(in the rows, 128 means zero)
One turn or mirror swaps these rows in pairs. Which row does each one swap with?
The rows were stretched afterwards, more along some directions than others.
Levev: [126 133 166  84 137 119 111  91 101 157 155 131 102 120  90 170 125 134]
Lud: [ 98 122 147  97 123 144 115 114 107 128 157  96 109 108 112 157 150 126]
digog: [113 118 139 129 139 113 110  95 135 106 158 110 113 124  85 154 148 133]
zutep: [139 130 146 110 115 120 124 109 111 155 150 133  89  88 101 173 148 136]
dez: [150 143 153 116 157 129 128  99 108 149 173 112  91 140 100 160 116 124]
Nogif: [112 114 124 120 123 140 123 124 128 138 147 139 121 114 112 143 160 132]
fibuk: [133 137 152 146 149 148 126 129 109 161 153 126 110 148 143 169 114 132]
kiz: [119 122 132 130 131 113 127 117 143 115 144 102 110 115  86 123 128 116]
bufem: [129 137 142 146 135 111 129 115 134 110 145  93 131 148  99 158 154 122]
midom: [146 134 156 104 111 121 140 105 125 133 153  94 100 106  87 170 140 112]
Folab: [124 113 159  90 126 119 123  94 106 131 136 116 114  95  64 161 153 124]
Lanu: [127 125 139 124 135 111 128 108 118 138 141 124  95  91  96 134 138 118]
loz: [147 134 146 126 117 131 150 110 113 104 153 110 113 117  87 143 170 137]
pinu: [168 148 154 130 150 127 116 125 110 132 182 115 127 153 112 168 123 131]
leb: [140 131 137 104 148 119 127  99 113 122 175 102  85  97  92 138 126 142]
Miki: [125 132 149 120 116 136 130 128 123 151 145  97  93 128 138 157 110 136]
Gona: [ 98 120 150 112 134 122 146 121 125 144 141 103 125 103  85 159 146 125]
pap: [165 152 156 120 147 136 117 110  90 166 178 138  98 135 144 206 117 132]
zufem: [131 141 150 132 154 126 151 101 105 113 149 138 120 131 102 140 151 145]
Zosob: [117 122 122 137 134 106 128 131 134 116 143 102 153 112  99 157 151 137]
fod: [115 131 128 123 138 119 129 130 138 127 160  92 137 116 123 144 136 137]
gam: [123 130 171  98 131 122 138  90 118 136 127 132 111 107  88 158 166 130]
mam: [139 127 147 113 134 137 133  97 122 111 163 119 125 134  97 172 174 126]
bamib: [175 141 137 121 126 131  98 107  99 162 168 123 111 143 121 191 118 129]
konaz: [104 137 155  97 115 149 121 106 112 151 163 133 122 131 111 180 136 141]
safi: [126 144 134 123 110 123 112 139 129 166 150 119 112 125 122 170 133 126]
kaso: [133 141 138 123 174 120 126 107 124 116 153  92 111 133 109 177 148 140]
Mizun: [157 130 112 102 119 106 137 119 135 124 163  82 105  96 106 157 141 128]
Zabap: [142 145 155  97 153 122 126 111 100 119 162 119 100 114 104 150 152 121]
Gep: [122 116 150 132 114 141 120 137 107 152 145 112 143 125 111 168 138 132]
Rapo: [160 137 162 118 145 130 111 103  99 142 204 108 107 135 117 169 122 128]
Kuzud: [117 132 150 112 154 112 150  99 109 122 158 101  99  94  98 141 139 156]
Mapub: [122 134 153  99 124 118 122  91 130 123 175  86 102 108  92 179 139 118]
fosi: [ 92 119 139 141 145 129 121 126 122 130 151 117 142 126 126 174 137 134]
Bupi: [122 143 165 125 147 133 137 132 127 141 156 112 134 140 121 191 135 128]
tirez: [135 103 119 117 120 103 110 108 135 117 122 104 136 125  79 145 149 107]
sibun: [138 147 173  92 125 136 133  99 100 150 149 117 107 119  79 167 153 134]
bemo: [129 137 161 119 144 102 144 126 139 109 131 105 126 135 100 151 139 123]
vala: [167 140 158 110 132 129 120 104 103 155 152 118 123 138 118 178 137 119]
Luda: [119 112 160 117 123 126 122 124 106 151 160 119 136 102 103 162 148 124]
zusez: [110 122 141 112 105 134 101 121 131 126 148 132 132 139  82 144 150 123]
laz: [111 138 141 109 142 128 133  99 137 124 166 107  92 109 116 133 137 151]
muro: [106 138 143 120 149 125 129 112 127 119 152 106 117 122  82 117 143 145]
tiru: [121 132 134 111 142 133 109 130 112 174 129 129 105 109 122 179 138 136]

Swapped with Gona: dez
Swapped with Mizun: tirez
Swapped with fosi: pap
Swapped with loz: zusez

One turn or mirror swaps these rows in pairs. Which row does each one swap with?
The rows were stretched afterwards, more along some directions than others.
dig: [ 84 155 123 126 132 128 138 168 127 144 108 145  96 101  84 127 108]
lozi: [134 158 129 165 134 160 138 134 116 131 135 181 116 124 117 142 117]
nuko: [ 89 135 135 139 127 124 140 139 108 130 105 111 101 102  94  97 116]
Zir: [130 152 144 162 127 128 130 139 133 114 142 134 132 126 128 115 118]
muzom: [140 159 128 100 126 156 138 150  99 111  98 157 109 111  98 106 110]
Rol: [128 139 117 141 145 140 127 123 133 130 122 133 131 134 124 149 134]
Maz: [102 162 131 134 130 147 132 172 103 146  92 167 131 129  87 121 121]
losu: [ 85 169 136 122 124 135 131 141 124 126 130 135 121 104 106 166 112]
Sof: [105 166 150 146 128 116 116 121 130 136 106 152 109 150 100 136 133]
vor: [ 96 150 140 149 147 152 150 140  94 134  98 105  78  95 109 110 111]
kef: [123 165 120 141 121 123 135 127 140 123 133 116 122 131 114 113 129]
Sofu: [104 159 158 165 125 114 128 141 143 118 113 112 115 117 115 126 135]
Doto: [111 154 139 109 129 131 134 120  97 103  97 155  76  76  78 126 139]
Dures: [ 84 154 129 112 150 152 132 142 108 164 112 126 100 116  94 146 117]
gise: [ 61 160 125  95 113 119 120 159 107 143 121 105 124 133 112 134 135]
Zod: [118 160 123  97 131 135 138 154 101 145  93 148  96 115  58 105 110]
goni: [ 99 151 103 116 141 126 142 136 130 154 114 145 126 141  90 170 139]
gup: [104 150 129 112 113 144 122 145 119 142 144 145 141 135 108 144 114]
Zusu: [ 74 152 127 137 149 137 145 138 134 139 122 112 111  92 112 148 112]
rumo: [128 165 140 149 133 157 137 146 126 138 105 128 133 134 120  96 103]
kog: [ 95 178 126 128 120 134 124 170 113 141  95 134 102 124  96 120 135]
fizug: [ 87 159 153 105 126 134 136 129 107 135 102 164  91  92  94 135 125]
zigi: [ 96 168 125 119 132 143 137 165 117 141 102 111 103  99 103 140 114]
Kab: [ 79 157 126 125 132 120 131 135 135 166 120 152 132 117  97 176 136]
zab: [ 75 157 134 157 139 135 136 133 135 122 108 112  99  92 122 147 146]
kima: [143 169 144 112 100 117 139 136 135 118 111 152 114 127 104 126 119]
guso: [ 72 150 141  94 114 131 110 163 115 152 128 132 128 113 115 128 132]
buze: [123 144 122 126 125 120 127 133 112  89 120 153  97 107  98 128 148]
gos: [101 163 120 145 135 111 133 129 134 138 120 163 108 127  91 163 133]
Vuni: [125 151 149  84 105 104 127 131 118 121 123 131 122 138 106 113 129]
nidom: [ 67 155 143 126 116 138 129 149 103 175 111 146 117 119  93 146 116]
geza: [138 167 129 138 131 148 125 167 118 126 117 129 123 135 107  89  94]
Rop: [ 54 160 166 139 122 129 125 156 117 165 109 117 112 105 109 131 122]
zikep: [106 167 134 126 134 164 155 149 106 147  97 139 121 121  96 127 111]
tomid: [124 169 135 113 111 152 130 188 107 169 123 123 118 121 101 101  77]
Tatet: [101 167 141 166 132 127 133 143 131 145 110 168 111 125  98 157 137]
vutu: [ 92 144 114 119 129 136 128 166 104 127  81 127 114 134  96 106 145]
Muza: [112 171 144 111 108 124 115 156 132 138 136 155 138 128  98 165 124]
zenol: [ 92 163 129  87 115 126 146 143 113 115 106 121 101 115  97 111 132]
gugo: [137 164 154 147 131 159 138 134 121 125 122 168 104 103 110 122  90]
dep: [ 84 145 139 116 112 110 126 136 110 122 100 126  78  99  82 123 150]
vog: [ 95 146 124 164 149 155 153 146 109 139 112 147  97  97  98 113 103]
tivon: [111 145 149 125 120 100 131 123 126 112 118 144 110 113 104 116 119]
giket: [ 99 160 138 154 129 135 135 178 105 146 116 111 101  97 107 102  96]
nesug: [119 157 148 111 112 100 116 126 136 119 132 139 142 137 110 127 138]
kun: [101 166 134 174 141 148 144 146 118 146  93 119  83 109 114 111 109]

Swapped with gise: Zod
Swapped with guso: dig
Swapped with Zir: Tatet
Swapped with goni: Vuni

One turn or mirror swaps these rows in pairs. Which row does each one swap with?
The rows were stretched afterwards, more along some directions than others.
godi: [127  95 136 106 145  97 119 137 131  86 126 150 120 124 130 130 142 126
 120 120 118 125 141 117 109 132 131  96 129]
Detad: [156 102 136 147 126 129 130 144 166 138 113 116 131 112 143 153 121 149
 122 127  84 117 138 100 122 126 115 109 118]
Tana: [140 121 130 136 132 118 144 147 135 123 123 141 135 115 140 131 126 110
 117 125 105 121 137 139 126 129 124  99 136]
pag: [153 120 118 133 123 133 145 148 146 158 130 122 136 149 131 123 114 132
 114 129 100 140 131 140 117 115 112 109 115]
gipi: [155 107 112 109 129 116 142 134 169 147 113 136 125 154 120 144 128 123
 105 115 109 130 122 138 116 105 113 134 140]
pasev: [137 105 128 108 120 126 145 147 165 123  91 144 125 126 125 162 109 126
 117 106  96 127 113 120 127 120 122 124 124]
Guko: [140 140 132 179 145 102 123 148 125 137 135 119 168 123 120 118 124 111
 104 126 111 129 144 144 106 142 148 107  93]
kodev: [130 141 125 172 170 131 130 149 163 156 122 112 137 113 131 124 133 124
 119 144 101 117 142 124 105 128 121 118 102]
Pim: [140 103 127 117 113 109 147 125 131 138 137 130 122 109 156 116 114 139
 132 125 108 132 139 122 150 135 117 117 140]
nuniz: [122 111 144 122 122 142 131 123 149 137 125 123 108 106 146 149  99 146
 129 123 101 120 114 107 118 123 128 133 115]
bof: [148 139 123 132 106 156 127 107 112 129 114 116 117 114 127 124  87 157
 147 134 129 106 111 124 115 132 146 159 118]
muki: [156 143 126 160 130 123 109 137 116 145 150 113 165 146 123  90 126 118
 123 132 122 126 148 159 128 135 128 124 113]
Pako: [141 112 125 148 142 144 130 152 146 142 128  93 144 109 158 118 121 145
 122 143 104 121 163 104 113 145 119 110 128]
dofe: [123 143 128 171 168 135 131 147 162 155 125 104 139 108 136 121 132 127
 119 142 102 116 147 116 101 132 123 117 102]
vomuz: [144  89 129 128 123 130 134 150 157 144 136 111 113 115 127 151 141 147
 128 137 109 122 130  94 110 120 130 112 140]
Bod: [147 134 123 142 134 142 122 116 127 128 124 121 131 109 132 146 115 135
 131 136 108 134 120 120 162 135 125 131 138]
bizo: [127 113 149 146 132 115 131 145 157 130 121 126 158 126  99 124 119 144
 135 119  90 121 157 122 101 142 119 126 109]
reriv: [136 153 129 180 148 111 131 132 140 149 130 135 154 122  99 111 135 103
 116 139 106 125 143 142 110 132 119 113 110]
Venud: [129 149 149 175 140 140 118 156 157 153 125 115 174 117 140 122 140 121
 130 147  88 130 137 125 141 129 140 129  98]
nikop: [139  99 103 137 136 118 147 132 159 136 108 114 108 112 154 145 109 140
 124 119  97 126 155 110 149 141 137 126 141]
dadov: [146 117 115 166 133 136 156 124 106 148 121  99 135 103 141 124 105 119
 119 156 146 121 137 126 116 132 131 135 110]
Vomen: [161 115 125 159 134 151 153 124 131 157 116 104 137  86 175 120 132 124
 141 142 119 119 134 101 158 120 121 139 142]
Kodu: [129 137 149 134 142 134 147 152 142 137 129 122 146 142 132 121 137 149
 141 122 108 110 166 143 127 141 149 132 122]
nupak: [135 136 127 151 134 120 124 133 144 133 129 130 135 109 148 128 113  98
 119 114  94 143 134 139 151 147 126 100 113]
lorof: [127 120 119 146 140 142 132 145 171 141 112  99 129 123 148 153 143 126
 117 146  85 127 136 112 117 110 118  98 107]
tozav: [145 154 120 158 132 157 104 121 130 134 107 115 129 110 117 138 100 151
 140 146 113 123 118 119 120 149 121 136 119]
bebo: [154  96 134 129 121 125 141 147 178 131  95 133 130 115 132 172 113 142
 115 114  79 121 122 105 120 119 118 115 120]
segim: [167 108 120 159 140 105 139 157 139 139 130 123 155 167 118 107 134 121
 110 120 108 137 170 138 117 132 128 111 127]
rud: [123  96 112 118 137 129 145 124 156 129 111 104 101 108 172 143  98 130
 118 123 110 129 133 123 142 121 134 120 117]
kop: [180 134 153 155 133 131 148 141 136 161 139 122 181 136 144  95 131 151
 129 130 109 108 170 166 138 141 130 146 134]
lamu: [143 109 133 109 120 126 145 149 157 125  95 148 136 128 122 162 104 133
 117 106  97 122 114 121 121 126 120 130 126]
mame: [123 117 125 140 136 131 147 152 139 140 128 111 121 117 158 110 134 111
 132 126 113 138 154 129 140 146 134 103 119]
ruziv: [149 121 135 129  98 115 127 138 121 118 130 142 138 140 109 134 124 138
 134 123 121 121 127 125 122 134 132 123 125]
tiraf: [129 142 131 177 166 129 132 147 161 156 123 117 140 115 127 122 141 119
 115 138 104 119 144 127 104 129 120 116 104]
gada: [148  99 114 123 138 115 152 132 167 149 113 134 126 143 123 146 135 135
 104 124 113 121 130 127 107 105 122 132 139]
kup: [118 110 103 134 123 143 132 130 131 112 118  98  97 114 128 138 103 146
 147 145 129 130 115 101 119 127 143 122  95]
Mut: [136 123 126 132 144 131 148 161 183 133 109 110 134 115 155 146 118 134
 126 126  81 130 155 116 141 131 127 111 129]
guz: [ 93 128 128 135 127 115 127 136 140 121 122 127 142 109 140 136  95 131
 120 144 129 119 130 121 107 146 130 138 101]
gisi: [119 114 113 134 128 132 146 133 151 136 115 113  97 123 163 136 109 126
 126 121 118 130 130 135 128 126 133 111 101]
nane: [124 143 128 168 166 136 123 144 156 153 128 103 139 101 135 121 128 136
 128 144 105 117 144 114 105 135 123 120 100]
dudib: [118 141 103 127 134 150  93 130 154 126 117 125  99 110 103 162 128 142
 138 133  97 123 106 113 117 132 142 119 114]
muviv: [135 107 139 130 133 110 133 128 129 120 117 135 106 118 130 125 128 129
 141 124 137 136 129 121 130 149 128 124 125]
lefof: [133 122 126 135 107 119 136 138 130 123 126 136 115 140 125 132 119 121
 132 120 119 129 127 132 124 130 126 106 110]
sunaf: [147 111 124 126 120 104 135 106 125 115 119 127 134 115 126 128 113 124
 118 136 108 131 138 129 145 124 129 132 141]
ton: [111 106 118 128 137 129 153 114 146 130 125 107  91 105 144 144 128 145
 132 150 128 123 133  83 121 115 140 124 134]
Gopo: [137 143 117 159 140 123 123 131 120 118 121  99 153 122 141 112 113 125
 119 154 113 102 145 131 106 118 144 124  98]
Fikes: [126  96 111 121 137 130 142 126 157 131 109  99 106 107 174 143 100 131
 119 124 105 126 137 121 142 120 132 122 120]
vusug: [135 122 111 111 130 106 132 132 133 128 129 158 124 153 104 140 108 112
 110 107 145 134 111 151 109 138  98 129 130]
mibok: [162 111 118 129 134 113 138 140 166 155 120 135 145 154 111 133 134 126
  99 123 106 125 132 143 109 107 118 133 135]
punum: [138 116 123 147 120 105 137 104 121 126 124 131 135 110 114 121 129 125
 128 139 110 131 136 124 145 123 138 131 137]
Tivu: [134 118 135 157 110 130 121 111 126 140 120 100 126 101 120 135 107 156
 129 139  97 136 141 119 114 131 143 113 110]
tufav: [156 134 127 157 133 118 115 141 120 144 146 110 164 149 128  92 129 116
 121 130 120 127 153 159 127 131 128 122 113]
Rofal: [138 157 159 166 125 131 118 129  99 138 149 130 154 129 115 107 114 118
 126 137 111 124 135 159 124 139 146 125  95]
Suna: [135 127 114 127 130 135 124 141 137 132 141 114 126 148 141 138 104 131
 109 128 131 132 133 128 101 137 126 109 116]
Tagim: [152 125 137 175 126 125 113 131 127 140 139 100 150 112 141 105 125 139
 133 141 106 123 153 124 128 139 127 114 106]
Nomom: [157 125 147 130 116 125 113 150 128 125 129 124 163 128 106 136 117 154
 130 131 107 112 138 111 119 144 125 135 132]
saz: [135 126 127 128 126  96 133 164 148 127 143 130 152 153 106 114 120 125
 122 123 126 128 159 140  96 148 114 116 123]
moko: [141 104 143 122 119 109 144 136 151 147 121 141 121 135 142 119 143 130
 125  97 109 136 140 141 119 120 124 105 132]
vupap: [129  91 121 135 138 116 137 135 171 136 114  93 110 104 154 139 136 132
 132 135  99 115 131  90 123 105 143 126 107]
toge: [134 146 126 162 136 103 132 119 124 132 131 143 150 117 110 109 132 113
 124 140 115 121 143 141 132 133 124 129 129]
fupi: [134  97 120 122 119 113 142 101 129 114 112 117 119 100 143 134 107 132
 124 137 111 134 136 114 157 121 142 133 139]
relu: [139 107 128 108 123 127 147 150 166 124  92 144 125 128 129 165 105 126
 114 107  96 126 115 124 124 124 120 125 126]
vuvo: [ 98 109 122 144 136 123 143 109 119 116 135  96  93  94 147 125 132 141
 143 162 132 126 141  82 124 126 150 115 120]
Voda: [160 122 147 132 108 126 119 141 119 127 129 129 161 127 103 136 120 153
 133 131 111 116 130 112 126 140 135 141 132]
bamo: [ 95 133 119 146 135 125 130 111 107 115 140 105 100  97 137 111 121 135
 152 160 140 124 136 100 130 137 146 127 115]
gamut: [161 133 128 151 151 121 123 150 138 133 132 127 154 112 147 109 133 142
 135 128 116  99 148 136 131 150 124 127 122]
nom: [123 121 123 161 122 154 148 110 127 142 123 100 127 107 134 124 101 168
 136 136 124 115 143 107 124 142 145 140 112]
Lekib: [129  99 130 127 106 124 162 119 146 138 118 124 121 126 123 122  99 135
 138 121 116 139 133 141 129 128 127 139 113]
namif: [ 91 147 121 149 140 130 131 118 104 118 140 104 108 100 137 107 117 129
 150 154 141 127 137 114 124 140 148 122 102]
zav: [112 119 105 130 123 137 127 124 144 126 121 101 110 102 154 154 104 149
 130 127 118 125 114  85 118 124 147 125 122]
tiv: [130 150 120 175 161 126 130 143 162 159 124 125 142 118 122 120 140 113
 115 137  99 116 138 133 101 128 115 112 106]
Samak: [133 103 119 121 117 106 143 103 129 116 117 128 120 108 135 130 115 127
 123 136 111 132 134 121 152 118 139 133 144]
Tun: [ 92 140 124 154 139 128 134 115 109 119 140  98 108  97 138 108 123 128
 146 157 137 126 144 104 124 141 150 121 108]
tovum: [161 119 146 134 110 122 115 142 123 124 132 127 161 128 106 132 125 150
 132 134 111 116 137 112 124 141 130 137 137]
pagem: [134 114 132 104 121 128 142 154 157 120  98 142 128 132 124 158 106 126
 122 107  98 127 116 119 126 126 119 122 124]
Vot: [164 126 117 133 133 117 131 141 156 157 124 137 154 160 107 122 131 120
 102 118 117 125 132 158 111 116 117 136 131]
Vov: [145 129 149 184 134 121 151 133 123 156 138 128 162 131 118  88 141 128
 129 116 119 124 161 150 133 149 141 126 105]
mim: [ 90 130 120 152 131 129 132 105 111 115 135 101  96  89 136 122 120 137
 148 160 137 126 135  92 128 137 147 126 115]
kuzu: [173 103 162 158 131 122 140 127 126 136 117 113 142 105 131 114 121 142
 131 131 104 118 143 125 127 133 154 138 106]
Sisa: [123  99 115 131 139 124 152 127 167 141 115 115 102 123 125 155 129 141
 119 143 114 128 127  97 112 105 131 129 126]
dipup: [160 121 144 133 111 123 113 140 120 124 131 125 162 126 105 131 123 155
 130 136 114 112 137 113 122 140 133 138 134]
govop: [113 100 125 117 125  97 135 134 153 118 127 134 123 120 150 129 146 112
 125 124 114 123 140 116 119 128 101 100 129]

Swapped with moko: Tivu
Swapped with vuvo: tiv
Swapped with nikop: segim
Swapped with Pako: mame
Swapped with Vot: fupi
Swapped with Samak: mibok
Swapped with Mut: saz
Swapped with gisi: Tagim
Swapped with lamu: Voda
Swapped with Venud: guz
Swapped with Tun: dofe

One turn or mirror swaps these rows in pairs. Which row does each one swap with?
The rows were stretched afterwards, more along some directions than others.
Tur: [134  90 137 129 136 101 133 115 152 107 114 152 143 136 159 140]
nik: [125 122 125  78 136 107 163 125 147 116 130 131 129 127 155 115]
Deda: [142 122 107 146 128 113 106 138 121  84 152 132 145  91 130 113]
mesi: [133 125 125  74 137 114 155 128 147 119 134 129 132 134 154 116]
rinir: [122 110 116 137 147 134 107 119 134  94 114 110 125  97 145 109]
derat: [136 137  98 134 115 120 177 136 114 118 139 147 148 132 142 115]
kelod: [144 128 130 107 111 112 101 118 162  92 139 137 144  92 139 104]
resen: [142 130 130 111 113 109  93 118 156  90 143 134 141  90 137 105]
Rir: [125 126 128  79 135 105 163 129 146 117 132 139 130 126 155 120]
tumu: [147 125 127 123 121 121  91 117 163  91 140 145 141  89 142 111]
gepu: [145 126  98 152 130 115 107 139 126  77 151 129 149  93 129 116]
Mude: [142 135  99 131 116 127 178 141 114 118 142 147 150 137 142 114]
tizu: [134  92 137 132 134  97 138 118 148 114 114 151 143 143 155 146]
memet: [120 110 119 142 151 140  92 122 133  95 115 115 117  94 144 114]
tutud: [135 136 124 133 148 117 101 127 176  90 133 133 142 122 142 143]
Tes: [136 132 114 109 121 111 164 110 131 107 142 150 161 129 151 137]
zalan: [133  91 130 133 139 106 139 117 146 109 114 147 143 142 157 146]
lofem: [141 119 100 148 130 113 109 138 120  77 144 125 140  99 124 110]
Niz: [114 124 137  76 140  75  99 129 138 105 144 129 126 102 150 135]
sis: [121 115 116 135 143 135 104 122 135  87 117 106 125  90 141 107]
gines: [131 135 124 129 153 115 105 123 176  92 133 128 146 122 150 143]
Letaf: [151 125 115 129 141 150 130 133 148  87 127 125 127 125 117 116]
zuruv: [133 140 131 122 153 106  98 120 181  89 131 131 146 114 147 147]
Dudan: [142  93 133 135 132 102 139 118 138 117 114 151 150 146 151 143]
vafi: [115 125 133  72 140  76  96 120 148  93 144 122 132 100 149 123]
Sos: [114 119 140  85 145  84  91 126 142  96 142 123 125  90 147 124]
bireg: [133 136 124 129 155 115 109 121 177  94 132 134 149 127 151 142]
Bimu: [150 119 100 151 129 117 111 146 120  81 150 132 141  98 124 117]
Migu: [142 131 131 107 115 109  99 115 165  97 139 140 144  95 142 108]
megi: [129 137 122 140 154 124  96 128 171  87 131 127 140 117 145 138]
siko: [139 135 104 135 113 112 178 135 116 117 139 153 149 129 142 123]
zabig: [140 138  99 128 111 121 178 136 118 119 143 146 151 135 141 113]
zenim: [129 123 126  73 136 109 159 125 150 117 132 132 130 130 155 112]
vuli: [113 115 143  75 141  75  93 126 144 104 135 127 123 103 148 128]
Pup: [132  93 136 133 140  98 143 116 146 117 111 155 144 147 157 146]
muf: [123 111 118 131 145 130  98 118 134  84 122 105 125  87 143 107]

Swapped with zuruv: Dudan
Swapped with zenim: derat
Swapped with Letaf: Tes

